In the rows, 100 means zero.
The rows of R fall into 3 groups, which share some directions, and each row is roughly a mix of its group's hidden directions, except some rows that fit no group.
R (139 x 14):
[91 75 111 89 100 114 137 102 118 67 129 119 107 135]
[81 96 106 104 114 79 118 47 95 75 70 126 106 100]
[75 69 116 96 73 124 133 64 107 93 119 115 105 88]
[80 64 86 101 86 79 113 73 97 96 104 92 88 48]
[91 104 110 133 103 105 64 126 113 110 93 102 108 152]
[87 98 104 102 119 109 54 81 88 111 98 70 71 63]
[96 117 69 64 94 110 127 107 101 132 127 66 111 94]
[92 84 118 141 95 74 102 97 124 94 103 137 137 98]
[75 85 70 127 86 89 125 86 131 123 115 87 111 71]
[88 103 122 132 131 116 101 125 104 87 101 97 119 149]
[97 90 104 81 105 108 162 93 74 87 86 107 88 74]
[117 97 51 87 100 123 121 99 93 75 98 74 73 123]
[112 120 64 97 99 61 126 99 127 64 111 86 109 95]
[84 136 67 102 68 109 110 113 101 78 89 114 110 138]
[105 123 126 99 102 147 107 129 103 121 91 127 72 92]
[94 139 84 96 109 74 99 139 109 116 101 103 124 137]
[73 125 82 126 103 99 82 147 97 104 103 128 73 97]
[109 105 126 107 114 117 54 115 76 99 87 125 65 90]
[57 101 97 83 79 116 106 78 101 143 126 90 117 110]
[124 89 102 87 118 86 115 52 96 104 109 57 97 77]
[110 117 137 118 79 139 90 101 116 79 110 126 71 102]
[100 109 105 106 105 79 72 134 118 114 102 129 136 135]
[111 88 111 95 108 90 104 28 97 105 114 101 116 114]
[100 109 80 115 62 86 131 136 122 92 105 134 96 88]
[111 126 64 105 74 111 91 128 92 65 85 94 67 95]
[107 95 123 128 80 129 100 115 111 99 89 156 92 88]
[148 106 104 98 91 104 91 137 84 83 102 105 60 81]
[107 126 115 111 124 111 73 105 82 109 111 95 138 143]
[112 68 120 98 116 118 76 74 79 113 75 109 92 59]
[93 97 136 79 111 91 98 103 101 149 94 100 144 108]
[93 104 79 64 111 88 136 54 87 100 100 88 123 95]
[145 125 83 116 74 98 91 145 99 86 105 109 100 86]
[75 82 107 106 78 136 120 84 99 146 99 94 94 71]
[74 70 77 122 107 97 135 100 118 82 93 104 140 115]
[94 131 102 90 102 90 47 118 91 92 79 135 115 95]
[81 95 44 138 102 86 110 93 121 101 104 85 100 80]
[149 87 103 117 111 92 121 79 85 83 126 106 66 111]
[134 117 106 95 57 115 98 119 91 83 107 96 61 77]
[105 117 77 84 91 48 114 100 100 71 122 89 129 109]
[84 101 119 87 108 118 78 112 90 152 96 123 125 125]
[116 76 107 77 81 117 121 58 100 111 107 60 89 87]
[78 96 104 99 114 64 132 111 97 99 73 147 114 90]
[100 121 87 66 112 98 110 52 67 105 95 71 95 89]
[124 113 89 94 66 100 87 115 103 58 79 90 80 65]
[68 71 92 78 140 67 87 95 81 96 85 94 118 85]
[91 101 78 108 78 111 91 85 92 145 75 71 116 68]
[90 107 78 92 77 107 121 84 116 108 94 80 155 125]
[111 90 121 97 116 92 119 111 114 61 126 138 90 132]
[102 94 125 104 84 110 133 48 98 98 129 88 93 124]
[75 118 93 110 72 73 63 128 107 93 105 118 129 119]
[101 105 89 128 85 129 105 131 150 101 113 92 74 94]
[86 102 96 87 96 134 126 116 84 136 100 82 67 68]
[115 108 102 126 100 111 98 132 101 85 86 89 46 72]
[119 89 122 131 102 118 81 148 112 95 87 122 74 92]
[65 79 64 108 106 91 143 82 121 110 90 80 107 97]
[109 78 107 121 115 48 72 94 103 112 105 130 118 115]
[97 79 68 123 122 104 119 117 102 78 92 63 63 91]
[132 116 118 114 98 93 47 126 90 82 106 98 95 123]
[123 111 136 77 109 133 101 93 59 100 88 118 80 86]
[79 52 81 63 112 114 133 83 91 112 96 95 102 94]
[74 114 103 104 116 64 53 99 87 79 103 72 115 94]
[85 149 78 103 78 113 69 96 83 92 99 120 93 129]
[122 75 123 101 120 95 78 78 96 119 113 78 86 54]
[106 95 56 98 120 73 124 88 103 63 110 73 89 113]
[110 85 91 79 104 141 147 120 115 122 105 103 100 77]
[61 139 89 104 68 77 81 119 107 102 103 87 121 85]
[122 87 82 96 79 66 120 56 117 98 126 82 110 92]
[106 101 114 118 119 116 71 135 107 129 71 126 78 86]
[116 88 104 98 112 143 96 96 111 123 85 107 68 55]
[84 67 77 120 96 105 131 98 119 65 109 112 124 128]
[121 116 85 118 116 62 76 134 103 79 89 86 108 131]
[44 91 67 117 107 85 110 104 120 101 88 116 81 85]
[114 127 48 128 102 110 82 131 89 93 101 83 90 108]
[115 126 95 122 97 93 45 130 113 105 106 83 78 103]
[110 143 143 84 104 96 94 95 75 69 111 121 103 113]
[145 78 91 96 118 117 109 100 95 78 75 139 80 98]
[111 118 120 83 106 144 118 91 95 99 104 106 120 150]
[114 118 78 102 126 76 108 99 103 51 110 67 96 123]
[77 112 110 94 80 92 121 87 117 101 100 127 150 132]
[81 99 90 111 120 50 113 108 117 85 94 105 147 106]
[113 94 111 71 77 146 126 75 100 104 107 84 83 74]
[81 105 87 93 102 59 118 77 117 86 102 122 143 121]
[118 82 73 86 95 69 105 57 103 71 118 74 102 90]
[96 117 73 117 120 90 68 136 88 85 87 127 69 94]
[103 96 77 97 121 119 143 95 102 56 104 82 69 98]
[85 133 92 85 83 79 101 95 104 129 97 56 131 82]
[120 117 147 74 96 103 71 96 82 114 107 129 120 112]
[105 118 124 91 99 78 80 117 99 94 93 160 123 108]
[96 81 85 94 87 89 119 53 105 111 112 58 118 77]
[88 73 122 93 140 92 103 76 102 136 108 100 136 114]
[69 103 79 83 71 85 112 94 121 103 96 85 49 113]
[95 64 131 108 148 82 111 73 101 116 115 107 106 104]
[123 80 87 89 92 119 69 66 102 101 126 57 106 96]
[109 130 85 108 110 90 84 159 105 119 98 85 98 124]
[95 92 98 128 116 132 94 106 92 51 109 97 66 120]
[69 128 93 131 103 80 115 121 115 115 115 75 117 130]
[133 102 121 88 105 130 99 80 86 104 108 91 48 81]
[130 63 98 87 111 88 121 48 97 95 105 92 81 92]
[107 104 124 127 104 125 95 109 104 88 74 122 51 76]
[116 114 118 122 97 125 104 132 107 84 89 113 51 77]
[116 116 106 56 97 144 127 99 96 83 93 82 83 82]
[143 130 108 105 84 114 71 128 79 79 105 94 78 94]
[121 106 103 123 120 108 96 58 76 89 127 85 77 131]
[121 100 121 81 137 102 92 99 72 91 95 120 102 150]
[82 85 82 95 65 100 76 103 98 135 78 109 145 97]
[104 72 88 94 83 88 125 64 109 143 99 91 126 79]
[113 72 130 83 99 133 89 75 83 109 106 114 65 75]
[76 88 104 122 93 77 89 67 134 82 98 132 125 116]
[109 87 75 74 87 118 126 73 101 125 99 66 126 122]
[126 101 74 96 68 101 55 97 85 105 112 101 67 123]
[105 78 124 82 98 133 110 79 94 151 94 82 120 99]
[100 71 49 115 105 107 133 78 102 88 99 72 95 111]
[75 141 104 78 66 118 62 91 93 91 81 100 111 104]
[118 111 112 90 96 148 78 114 110 125 122 92 114 136]
[92 86 88 103 77 71 105 70 114 123 103 81 149 87]
[98 116 87 83 102 46 120 96 106 78 104 125 134 101]
[149 87 126 88 117 88 111 129 88 76 95 127 90 111]
[80 88 77 127 87 117 121 91 158 97 110 91 91 94]
[81 140 84 123 62 116 114 102 100 84 115 105 96 135]
[65 93 100 115 96 69 113 115 108 101 98 120 136 142]
[55 102 120 85 112 121 66 92 92 134 96 80 94 88]
[70 131 101 96 86 83 53 78 100 131 116 100 107 108]
[129 114 102 58 97 90 90 73 61 88 121 80 114 96]
[101 107 79 115 113 102 126 82 95 95 99 77 51 60]
[59 130 70 103 98 113 96 100 94 100 91 108 114 149]
[85 102 136 93 100 114 114 108 66 115 81 137 75 74]
[83 84 64 135 86 125 99 107 93 93 83 121 65 79]
[112 107 107 93 98 157 100 81 98 113 102 79 62 79]
[139 104 86 80 134 64 122 91 101 74 105 101 75 101]
[107 138 63 113 73 107 86 131 93 69 89 104 82 104]
[127 111 144 97 128 111 129 92 103 106 105 109 67 77]
[118 127 119 73 116 79 96 128 105 60 104 131 95 113]
[128 111 87 93 132 97 55 125 73 88 81 110 85 101]
[128 127 124 90 98 116 79 116 90 117 118 104 59 129]
[99 78 123 86 146 82 79 85 98 125 94 113 135 100]
[84 87 68 106 103 102 112 95 91 108 64 108 88 44]
[116 74 109 87 137 107 75 95 80 116 97 77 64 74]
[94 97 119 101 120 67 77 113 91 54 110 101 68 78]
[84 125 120 126 117 93 80 150 102 92 100 122 123 112]
One row of each group comes first, with its name. Which group is each row after those in?
[89 74 105 110 134 86 94 46 103 125 115 91 109 90] -> P
[105 72 76 95 101 143 138 82 99 73 102 84 81 103] -> W
[74 88 102 126 78 118 145 100 129 79 105 107 76 88] -> J

[95 106 128 108 111 127 72 112 87 133 99 75 116 139] -> W
[88 123 120 72 93 129 92 95 74 85 90 100 87 149] -> P
[123 97 102 64 114 101 122 61 59 82 93 87 107 92] -> J
[123 77 116 95 115 157 88 95 101 125 86 105 84 82] -> J
[96 97 131 111 112 111 47 97 81 126 77 123 90 102] -> J
[92 114 103 134 92 117 95 96 98 74 119 100 44 79] -> W
[122 89 85 151 111 110 108 110 104 94 80 139 74 99] -> W
[148 82 111 104 112 87 93 114 92 85 104 104 64 63] -> P
[83 128 109 106 98 106 95 137 99 124 109 126 137 133] -> P
[101 89 65 102 114 66 82 90 92 55 117 85 82 118] -> W
[103 142 75 121 79 101 88 93 90 59 100 115 89 128] -> P
